Each named turn below is shown by a few rows before and after it. Which turns, in which order, take the first row of each later pair to the second? The first pair is answered.
j733:
[ -3  -9 -13  -2   9  -9  -5  -6 -15   2 -15  18   5] => [-11  -2  21 -16   4  -3  -6  -7  -1   2  -3  20  11]
[  7   1   4 -17   1   2  -6   0  -4 -16  -8  -4  -2] => [ 13   0  15 -11   4  12  -4  -6   1  -4   3 -11   2]
[-13   7  14 -29  13   4 -17 -17  -7  -2 -20  -4  12] => [  1   2  12  -4  20  19 -11 -22  -3  18 -10 -17  10]
[  2   8 -11  -4  -3  -2  10  -4   6 -25   0  -8  -3] => [  5  10   2  -2   0   6  10  -6  15 -23  10 -10  -3]
j245:
[ 12  -2  -5  18   7   9   6  -5   3  -5   5 -13  -7] => [  1   1 -15  -6   5  -7  -2  -4  -9 -10 -16  11  -3]
[  2  -6   7  26  -2   4  -1   2  -6  19  25 -15  -3] => [ -2  -2 -12  -1   4  -9  -9  -7 -31  21 -12   9   5]
[-10   1  17 -11  -4  -1  -1  -1  14  -2  11  -1   1] => [  7   3   9   2   9  13  -1 -15   4  14  -1  -5   1]
[ 0  8  4 -8  2 -1  2  2  7 -1 -5  1  9] => [ 6  7  8 -5  2  3  4  2 10  0 -1 -3  7]
j716:
[-3  5  7 -8 -1  0  2 -8 -8 13  1 11  4] => [  5   2   3  -2   4   2   2 -10 -11  15  -4   6   5]
[  6  22  21   5   7  12   1  -1  15   1  17 -16  -6] => [  6  24  20   4   7  14   2  -2  14   0  14 -17  -8]
[ -2 -12 -13   8  -4   9 -10  -9 -15   7  -3  21  10] => [  5  -6 -22  10  -3   6  -7  -8 -13  -2 -11  16   5]
[ 21   5 -14  24  -8   4  -2  -3  24 -19   2 -17  -6] => [ 10   4  -5  15 -13  -4  -3   4  29 -27   7 -14  -7]
Now pairs of rows:
(2 to 3 turns a pair)
[ 11  17 -12  -6   8  -5   4  -7   4 -20 -14  -5 -16] => [  9  17   0 -11  17   3  -3 -22  -7   1 -20   3  -6] -> j716 then j733 then j245
[-18   0  26  15 -15  13   3   5  24  -4  20  -4  10] => [ -6  14  17 -10  -2  13  -3 -19  -4   1 -24  17  21] -> j245 then j733 then j733
[ -7   8  15  -6   0   5  -3   3  20 -13  13  -9   2] => [-13  -3  -6  -1  -4  -7  -4  13   9 -11  13  -5  -2] -> j733 then j245 then j245
[ 6  3 14 14  3 15  7  4 22 -5 18 -8 -8] => [-10   7  25 -15  -4   7   1   6  21 -15   5   5  -1] -> j245 then j733 then j245
[-22   3   7 -34   4  -8  -7  -6 -15   7 -17  27  21] => [-20  -1  36 -13   4  13  -7 -10   7  25  18   8  20] -> j733 then j245 then j245
[-18 -22  -9   6   1  -8  -5   5 -18  19   8   7  -2] => [-17 -14 -18   4  -9 -20   5  21  -9 -10   6   0 -10] -> j716 then j716 then j245
[ -4   9  11  -8  -2  -1   0   2  15 -10   3 -18   1] => [  4  -4  -9  19   5   4   3  -1   1  10   4 -23  -3] -> j716 then j733
[ 10  13  15 -16   0  -3   2  -2   9 -13 -15  -1   9] => [ 6 10 27 -8 -2  1  3 -1 19 -9 -1 -4  8] -> j245 then j716
[ 12  21 -12   0 -22  -5  15  -5   1 -17 -13 -22 -15] => [ 16   8   6  12 -10  17   3 -22  -4  23   0 -19  -3] -> j716 then j716 then j245
[-23 -21 -12   8  -3 -11 -19  12  -7  20   8  20   8] => [ 16 -10 -14  32  12  15  -8  -6  -1  22   4  -7   0] -> j733 then j245 then j716
[ 15  -9 -23   5  11  -5  -4 -11 -19   9 -14  -2   0] => [  3   5  28  -9   7  11  -7 -15   5  13   6  -5   9] -> j733 then j733
[ -8  -3   7   1  -9 -11   5   7   4 -13  20  -3   0] => [ -2  -8  -5  -2   3  -7  -1  -9 -20  12  -2  13   8] -> j716 then j716 then j245
[-14  -2  13 -11   3  14 -14 -12  -7  22 -11   9  13] => [ -6   0 -17  -7   6   6 -11 -12 -20  13 -28  10   7] -> j733 then j733 then j716
[  8  -6  12  22   9  23  -3  -7  11  23  14 -14   1] => [  0  -3 -10 -13  15  -3 -13 -10 -18  13 -30  17   5] -> j245 then j716
[-17 -14  14  18  -2  16 -11  -4  -3  33  18  -6   9] => [-37  -6   3 -17 -13 -16 -16   9 -13   1  -6  13   8] -> j733 then j733
[-17 -13 -17   2  -9 -15  -2  15 -18  -1   2  14  -1] => [ -9 -16  -4  22  -6   1  -2  12  -8  11  22   0   0] -> j716 then j245
[ -1   5   9   2  11  15  12   4  12 -15  -1 -12 -15] => [  0   2   3   1  23  23   7 -11  -4   5 -14   2  -5] -> j716 then j716 then j245
[ 12  17  -7  14  -2  11  13   5  -3  -7 -14  -7   2] => [-14   8   6  -8 -14  -7   7  15  -3 -14  -6  10  10] -> j245 then j716
[-11  -4 -15  -8 -15  -3   3  20  -1 -20  -9  -4 -19] => [ -7   7  14 -10 -12  13   7  12  17 -16   2 -15 -18] -> j245 then j733 then j733
[11 -6 -2  9  5  5 -1 -7 -6  9 -5  1  3] => [  6   0  -1   2  -4  -4   6   8   7 -10  -5  -4  -3] -> j716 then j716 then j245
